In the rows, 128 means zero.
Each path below is one point turned by a fixed rotation once a step. After each direction that follows a path, write how fast that rotation turns it, in degrees a step (0 if it stays still).
Each turn is a multiple of 5 degrees from 10 to 175, or 0.
Each row of a path follows its step; steps can be skipped.
path 1
step 2: [116 132 131 124 120 127 127 120 129 136 116 133 123 136 125 133 130 134
 124 117 137 139 127 131 128 128 132 127 128 126 126 133 127 127 131 123
 133 127 130 126 130 127 134 132 133 125 133 127 135 134 139 138 136 131
 134 126]
step 5: [133 134 127 115 121 130 125 139 134 135 125 133 130 129 133 131 132 129
 121 131 138 127 136 135 126 138 132 137 127 125 123 133 122 132 122 119
 133 118 126 125 127 133 127 121 130 121 130 125 131 134 128 120 133 131
 123 126]
step 7: [123 121 129 132 125 120 122 134 127 131 133 139 133 120 130 133 129 136
 120 126 123 125 127 121 127 127 125 133 125 123 129 117 134 124 129 126
 142 131 131 134 125 128 130 124 127 129 120 134 125 134 142 125 135 126
 132 124]
step 8: [123 127 132 125 125 125 120 125 137 135 127 131 125 128 134 122 127 134
 121 124 123 124 125 132 127 124 133 124 135 130 136 126 123 132 127 127
 127 120 135 120 115 130 115 125 135 124 131 127 119 139 130 130 134 137
 134 130]
step 10: [128 128 138 121 120 115 129 128 122 131 129 138 132 130 127 132 129 132
 127 128 117 128 135 124 117 128 127 121 125 131 123 135 125 130 128 129
 132 130 120 128 124 125 132 124 124 140 131 121 125 131 132 124 135 124
 116 136]
step 12: [118 123 122 129 131 124 126 135 139 132 118 131 132 122 127 122 133 125
 121 124 130 121 129 129 124 123 131 113 129 130 127 130 140 130 119 124
 130 136 131 130 133 133 133 137 132 128 125 116 131 129 126 123 131 136
 130 128]
step 13: [119 126 125 122 123 119 120 128 126 135 122 127 125 129 131 130 118 124
 114 124 125 127 119 134 123 134 133 133 124 135 130 126 127 124 117 132
 131 131 130 134 129 130 137 129 121 131 125 131 124 135 127 133 131 119
 129 139]
step 14: [129 118 132 121 120 116 123 127 125 129 123 131 131 131 128 124 129 144
 126 128 133 130 132 133 128 130 131 132 131 133 123 134 128 137 125 114
 118 127 131 131 131 132 122 127 118 121 126 136 129 132 128 133 130 135
 128 132]
Speeds:
[128 128 127 127 127 128 130 126 129 130 128 127 127 125 130 128 126 129
 131 127 130 127 130 129 127 128 128 129 129 131 127 129 127 127 128 127
 130 127 129 131 127 130 128 126 127 130 129 127 129 129 128 129 123 127
 127 129] -> 85
[128 129 128 129 130 126 128 128 127 129 128 127 128 126 130 129 130 127
 129 131 126 128 128 129 126 129 127 128 130 128 126 130 129 129 127 129
 130 128 129 126 129 128 126 127 128 128 130 125 125 129 127 127 129 131
 127 132] -> 155
[126 127 127 125 128 128 127 127 125 127 127 132 126 127 129 127 125 128
 130 128 128 128 127 129 128 129 126 128 128 128 129 128 126 128 128 129
 129 126 126 128 130 124 129 124 127 128 127 129 127 129 128 126 129 128
 130 128] -> 120
path 2
step 0: [125 127 118 122 130 126 125 126 116 128 117 119 129 130 133 131 125 125
 125 124 126 128 129 130 126 129 140 123 122 119 122 130 127 120 128 130
 139 127 128 129 138 138 132 118 132 123 130 127 139 124 129 128 126 135
 132 129]
step 1: [126 121 116 125 124 129 119 125 110 129 124 125 133 128 127 126 125 121
 126 132 123 131 127 132 130 127 142 127 125 125 128 124 136 123 132 120
 136 131 120 129 136 137 133 124 128 128 131 120 134 125 137 129 128 130
 132 128]
step 4: [139 132 113 123 137 124 123 131 121 135 128 129 124 128 121 121 120 128
 127 121 123 125 132 131 125 136 138 128 119 124 131 130 125 131 130 126
 135 125 127 134 130 134 131 125 132 124 138 127 126 125 138 118 127 130
 129 125]
step 7: [137 136 118 132 132 133 130 133 115 133 121 132 118 131 134 132 129 129
 131 131 127 127 126 129 123 135 138 128 123 121 128 124 142 139 127 131
 132 125 130 134 126 130 129 127 125 132 130 131 129 130 134 128 130 141
 126 133]
step 8: [135 137 116 127 131 128 132 127 120 127 122 129 123 130 131 125 121 129
 138 129 130 128 122 136 117 137 134 123 129 118 131 117 134 132 128 125
 133 127 132 131 133 126 135 126 130 125 132 124 128 131 127 125 132 141
 131 133]
step 10: [131 119 120 119 129 124 134 131 120 138 121 128 125 126 130 122 127 131
 133 126 135 131 124 132 122 138 141 129 131 119 131 126 133 126 119 123
 135 137 130 131 135 132 129 129 121 129 126 126 134 130 121 124 126 136
 128 134]
step 13: [140 125 116 116 127 122 126 134 121 128 119 131 127 129 131 128 124 129
 129 126 129 119 124 122 126 138 127 125 126 120 129 121 129 121 121 119
 132 122 126 127 135 133 121 126 128 130 137 120 132 130 131 136 133 128
 135 123]
step 14: [132 116 115 119 133 128 122 137 119 134 121 130 133 131 135 132 130 131
 127 118 130 121 127 131 122 137 130 131 127 128 128 125 129 126 122 122
 132 123 122 130 133 133 126 122 126 128 140 132 131 135 133 127 137 126
 131 132]
Speeds:
[127 126 129 129 125 128 128 127 125 130 129 125 128 128 126 127 128 129
 132 128 130 131 128 130 127 126 128 126 128 128 126 126 128 128 129 128
 128 130 131 131 131 129 128 129 128 130 129 129 128 127 128 128 128 128
 127 125] -> 45
[130 128 128 128 126 129 129 126 127 127 129 126 124 129 128 128 131 127
 128 129 128 130 129 126 130 126 128 129 125 128 128 127 131 128 130 127
 128 129 126 127 129 128 129 127 128 130 125 126 126 128 129 132 128 129
 127 129] -> 70
[128 127 130 130 128 126 128 130 124 129 130 128 129 127 129 126 130 127
 128 128 127 127 128 129 127 127 127 131 130 126 132 130 128 129 128 130
 128 130 126 128 127 129 129 129 127 129 128 127 131 126 128 130 130 129
 127 128] -> 80
path 3
step 1: [129 124 132 120 124 130 137 136 131 125 119 128 134 128 128 128 112 128
 126 119 127 128 122 137 133 138 130 126 130 127 132 126 124 132 131 127
 126 135 133 129 132 127 131 122 122 122 134 123 133 127 116 129 131 123
 132 126]
step 3: [123 126 130 140 131 135 138 122 126 134 136 127 130 137 129 125 124 126
 136 129 119 122 130 130 126 126 130 129 135 134 128 124 124 126 123 122
 129 134 116 119 123 132 131 123 133 129 131 127 126 128 131 125 119 134
 137 130]
step 5: [128 131 132 122 123 131 132 135 127 129 119 129 120 123 127 130 113 130
 133 124 131 140 130 126 128 135 137 127 127 131 129 121 119 134 132 120
 131 128 132 135 136 123 134 123 127 129 124 132 139 123 130 125 129 130
 132 129]
step 6: [134 125 129 125 126 139 131 132 128 130 128 125 131 139 126 129 118 124
 127 123 124 140 135 126 127 128 135 117 131 130 118 132 135 126 133 126
 129 123 130 127 128 126 130 122 131 124 124 129 134 121 134 127 126 114
 136 133]
step 9: [126 124 129 126 136 130 135 139 120 130 120 132 133 123 122 132 122 130
 133 122 123 129 123 130 130 132 133 135 126 132 135 120 127 134 124 129
 141 123 122 124 135 126 132 119 125 128 122 124 134 124 127 128 127 131
 137 127]
step 10: [136 121 134 125 131 130 132 137 123 133 124 126 130 132 132 122 123 126
 125 122 119 127 127 129 126 133 126 126 126 136 128 131 136 126 131 129
 137 124 127 129 126 122 137 128 138 128 127 136 129 110 130 127 122 126
 134 134]
step 11: [125 122 133 132 125 130 135 127 133 130 133 125 125 125 132 123 123 124
 128 126 120 129 127 135 121 135 129 117 136 131 125 128 120 132 138 118
 128 131 119 126 129 129 130 135 133 137 135 134 125 121 134 124 127 123
 128 135]
step 13: [121 134 141 126 129 130 129 135 130 123 121 125 134 127 122 128 116 132
 131 117 128 131 120 127 127 127 127 126 124 139 128 124 126 129 123 131
 127 128 123 127 133 124 121 119 126 125 126 122 140 132 129 132 118 129
 130 127]
Speeds:
[127 129 130 127 125 128 125 130 131 126 129 129 125 129 128 128 127 127
 128 127 131 129 129 129 128 127 129 126 128 126 125 128 127 128 128 129
 129 129 127 129 130 126 125 128 130 129 129 129 127 127 127 127 130 126
 129 130] -> 60
path 4
step 0: [131 123 127 125 127 129 135 121 131 136 120 134 126 130 118 133 126 126
 132 140 120 124 132 128 125 131 138 127 133 126 127 138 129 128 131 132
 124 127 124 135 128 128 134 126 123 131 126 133 112 135 121 139 132 124
 127 129]
step 2: [128 125 127 110 127 131 131 124 136 127 122 133 139 128 126 124 129 128
 127 137 131 120 127 125 138 124 124 130 133 128 128 135 132 130 129 136
 142 126 132 131 126 122 126 131 131 124 124 130 129 134 130 131 123 125
 119 139]
step 3: [129 120 127 122 120 135 140 126 133 134 126 137 138 129 128 131 128 126
 128 134 123 128 129 130 140 129 130 131 121 128 123 131 139 131 124 131
 128 124 127 128 126 136 134 135 131 131 122 139 120 127 125 135 129 123
 132 137]
step 6: [134 122 130 118 131 131 130 124 135 132 133 120 142 134 131 126 122 126
 121 135 126 131 134 128 133 129 127 135 127 119 124 132 140 129 129 132
 124 125 116 132 130 129 131 132 127 129 125 130 124 135 116 133 124 120
 128 124]
step 7: [124 129 126 117 131 133 130 133 138 138 127 125 125 125 134 123 125 134
 129 128 119 127 128 130 127 139 130 128 134 113 118 134 129 126 127 126
 126 121 122 127 131 126 135 133 132 121 129 129 124 129 119 133 130 118
 130 138]
step 10: [129 129 131 119 138 131 132 129 131 134 128 130 134 128 125 123 120 137
 129 129 131 128 129 119 132 131 135 126 136 130 124 134 128 133 118 133
 133 128 130 126 123 122 140 123 130 126 121 134 125 133 117 137 131 122
 124 140]
step 11: [127 130 128 127 118 131 135 124 138 134 122 132 132 132 121 131 125 125
 135 142 126 126 126 122 134 126 132 127 133 129 122 135 123 137 131 128
 133 122 121 124 131 128 128 132 128 123 123 133 121 134 123 131 137 128
 119 139]
step 12: [128 124 117 116 126 137 134 117 121 130 126 138 132 130 120 124 124 117
 125 132 128 127 132 134 130 126 128 127 134 127 124 129 124 134 131 136
 127 122 123 131 131 136 128 137 130 123 120 131 124 129 120 136 124 128
 128 131]
Speeds:
[127 128 127 127 128 130 130 127 126 129 129 129 130 130 126 131 129 130
 129 129 128 128 126 127 131 128 128 127 128 130 127 131 126 126 129 129
 128 127 128 129 128 127 129 127 128 127 126 129 129 128 131 129 125 133
 130 128] -> 35
path 5
step 3: [138 120 132 143 125 128 126 126 127 127 124 126 124 114 121 126 126 130
 131 126 135 128 122 134 127 127 129 130 120 130 129 131 130 123 137 118
 125 133 133 127 123 135 136 117 131 127 128 127 125 127 126 129 123 133
 134 132]
step 4: [135 135 134 133 124 136 125 134 119 126 128 131 126 128 123 135 136 127
 125 131 131 120 120 125 128 119 121 134 124 124 127 135 128 123 117 126
 127 131 124 128 123 134 133 120 124 136 126 129 133 130 123 129 126 133
 120 135]
step 8: [129 121 131 137 135 125 122 125 117 120 134 121 127 134 127 134 133 123
 128 125 132 127 119 126 130 132 130 128 118 131 131 123 122 128 127 127
 127 137 138 126 127 123 130 131 131 129 127 139 129 128 128 116 125 130
 127 133]
step 9: [132 127 128 139 130 134 126 133 123 124 122 128 127 128 123 127 128 136
 134 128 133 126 127 123 122 134 130 134 120 132 140 132 129 125 133 135
 129 129 132 122 130 120 132 118 127 140 125 123 129 122 120 126 125 137
 133 128]
step 10: [134 126 120 134 127 127 132 124 117 133 135 128 131 121 122 127 133 127
 124 121 134 127 118 131 130 125 126 138 120 132 124 135 129 129 125 119
 129 130 133 123 134 131 134 117 126 127 121 128 135 130 126 123 122 132
 127 127]
step 11: [130 123 127 133 131 137 124 136 127 129 128 135 125 127 123 137 141 125
 123 121 134 122 128 130 122 119 128 132 118 120 136 128 124 129 128 129
 124 131 136 125 121 134 128 123 124 139 127 134 124 123 134 130 125 133
 128 130]
step 12: [130 133 126 137 132 134 135 137 124 128 128 123 128 113 120 135 131 131
 123 131 122 131 118 119 117 129 128 129 130 121 128 125 128 127 129 121
 127 124 134 128 125 128 134 123 133 128 127 126 132 125 133 120 128 137
 125 126]
step 13: [134 130 132 133 133 127 124 119 136 125 131 124 125 124 114 136 128 121
 125 128 130 118 120 130 125 122 129 125 125 128 134 133 129 124 124 117
 125 136 127 129 122 130 124 129 127 133 122 125 136 122 131 128 127 135
 135 126]
Speeds:
[127 126 128 129 129 126 130 128 127 129 130 130 129 127 127 129 130 129
 128 124 127 129 130 127 127 128 126 129 129 128 130 129 126 127 128 128
 129 127 129 126 129 127 127 126 126 127 129 128 128 126 131 127 127 129
 130 124] -> 35
[129 125 125 129 130 130 128 128 128 128 129 127 128 127 128 127 127 129
 129 129 127 129 129 129 127 127 129 126 128 126 127 123 129 125 128 130
 128 129 127 127 131 129 129 124 129 127 128 127 128 127 127 131 130 128
 127 126] -> 160
[128 128 127 128 128 128 128 130 128 127 130 128 128 129 128 125 130 130
 130 126 130 129 128 128 129 131 131 131 125 129 127 128 130 128 128 129
 130 130 130 128 128 129 130 129 129 129 128 126 128 130 130 130 128 127
 127 126] -> 45
path 6
step 0: [131 136 124 134 128 119 126 114 132 130 132 126 125 130 128 131 126 126
 131 118 130 119 130 129 122 131 132 130 130 124 130 121 128 129 128 122
 135 126 129 130 126 130 136 135 113 120 137 142 126 117 128 125 126 124
 131 126]
step 2: [134 121 130 120 117 128 130 122 130 129 130 125 125 128 132 131 134 125
 125 122 132 130 134 113 122 130 125 124 119 124 125 135 138 122 124 137
 134 121 122 129 125 136 135 126 127 126 130 125 136 134 134 130 127 119
 120 123]
step 3: [120 135 134 127 118 122 133 119 131 130 132 134 121 140 131 130 122 124
 133 134 120 131 123 126 117 131 127 121 128 131 123 127 143 130 133 128
 126 124 135 128 126 130 131 125 126 128 136 129 130 138 118 126 137 127
 133 128]
step 4: [125 123 130 128 123 117 119 121 130 115 136 135 127 133 128 127 132 133
 133 137 131 123 128 131 133 120 123 120 127 123 133 128 133 122 131 126
 129 130 127 126 129 137 128 126 125 131 134 133 115 128 126 127 131 136
 113 125]
step 5: [122 118 129 131 129 131 133 131 120 121 127 136 129 123 123 117 131 123
 129 126 132 126 126 119 126 138 118 130 121 133 133 127 138 125 133 129
 137 131 116 118 127 128 129 130 123 135 130 128 118 124 129 124 138 128
 131 125]
step 9: [140 131 132 127 123 118 132 121 115 126 137 124 135 125 124 123 122 129
 128 122 137 127 133 121 123 128 123 126 123 124 129 135 136 133 118 128
 132 126 134 130 130 126 127 127 127 131 125 134 139 121 136 129 133 137
 136 129]
step 10: [133 125 128 122 125 125 134 120 128 130 127 127 137 129 128 120 124 126
 128 135 125 126 130 128 130 128 125 112 131 124 115 125 138 129 144 127
 129 131 133 132 123 131 127 128 129 117 121 126 133 132 140 128 129 123
 131 121]
step 12: [118 130 126 133 125 120 133 129 122 125 124 133 127 127 129 123 136 118
 138 125 131 121 138 133 125 127 125 132 134 120 132 125 139 130 127 129
 132 134 138 129 140 135 139 128 119 135 132 128 125 131 133 125 126 131
 134 127]
Speeds:
[130 128 127 128 127 128 127 131 127 128 128 130 127 125 128 129 129 129
 130 129 128 127 128 128 125 127 130 126 131 128 129 132 131 128 129 129
 127 128 129 128 127 130 127 128 126 128 130 125 127 128 126 128 129 127
 128 127] -> 40
[124 129 127 129 129 126 126 128 129 128 128 129 127 127 130 129 126 130
 127 130 127 129 128 127 127 126 127 128 130 128 126 125 128 129 130 130
 128 127 129 128 126 129 128 128 129 126 131 129 129 126 128 130 129 126
 127 131] -> 95
path 7
step 2: [128 123 127 129 128 127 134 124 117 126 138 132 128 135 122 140 130 126
 137 132 132 130 127 125 124 130 122 130 134 127 134 135 131 129 130 121
 122 124 128 129 126 125 129 130 132 134 136 137 126 129 123 135 134 128
 129 115]
step 3: [139 134 121 119 123 127 133 123 128 117 132 125 126 125 127 130 126 133
 123 125 128 124 132 130 129 126 122 130 123 125 119 136 123 126 135 122
 124 122 123 129 124 114 123 130 126 122 131 126 133 133 132 127 123 127
 133 134]
step 4: [125 123 119 134 124 135 133 124 133 128 126 125 127 121 136 125 130 124
 127 128 121 129 119 121 126 132 125 130 138 119 125 125 125 128 126 127
 138 125 132 125 126 133 121 133 136 123 130 121 129 124 138 124 129 126
 121 134]
step 8: [120 135 135 126 129 125 125 121 128 123 120 131 134 133 130 126 124 122
 125 130 126 130 124 133 120 124 127 133 125 128 136 135 130 124 125 124
 126 118 125 128 124 138 124 127 131 133 135 133 119 125 126 124 143 130
 127 127]
step 9: [136 131 141 128 122 129 123 123 135 133 127 136 132 125 130 125 126 132
 126 130 128 122 138 130 123 131 120 124 121 134 122 129 126 121 129 131
 125 133 125 133 128 127 127 132 131 116 133 128 132 129 126 130 125 140
 133 128]
step 12: [130 123 136 124 129 124 126 129 126 131 130 128 125 127 130 133 130 129
 117 135 134 123 123 132 143 135 123 140 125 131 126 124 123 130 129 124
 129 135 127 126 127 128 131 127 127 123 129 129 116 129 127 116 126 130
 125 138]
step 13: [130 130 122 139 123 126 124 128 136 136 126 123 126 125 121 128 120 134
 130 125 129 138 125 127 132 136 127 132 134 128 123 117 122 131 121 129
 127 131 125 129 134 130 124 129 124 132 131 128 128 120 114 132 126 124
 131 126]
step 14: [122 138 132 127 134 127 132 128 132 120 134 127 128 132 122 125 128 133
 132 121 136 125 132 126 122 127 125 130 140 130 143 130 130 124 127 124
 125 127 129 117 135 128 126 128 123 129 125 139 129 124 129 130 132 122
 126 123]
Speeds:
[129 128 127 128 126 131 130 128 130 129 130 128 126 127 129 128 127 130
 131 127 127 129 129 128 126 129 129 129 126 126 129 127 127 129 126 130
 126 128 128 129 126 130 127 129 127 129 125 129 128 130 127 127 128 125
 126 131] -> 115
[129 129 130 127 128 129 129 130 128 129 128 127 127 128 127 129 130 129
 128 125 128 128 128 127 127 124 126 128 128 130 127 128 127 128 128 127
 127 129 128 126 131 130 124 126 129 132 129 129 128 129 125 127 130 131
 127 128] -> 55
[129 128 129 128 128 129 129 128 129 128 128 128 127 126 128 128 128 127
 129 129 127 125 128 128 127 129 128 126 127 127 126 130 128 126 128 128
 127 127 126 124 130 128 129 131 131 129 128 124 129 131 130 130 129 127
 127 129] -> 60
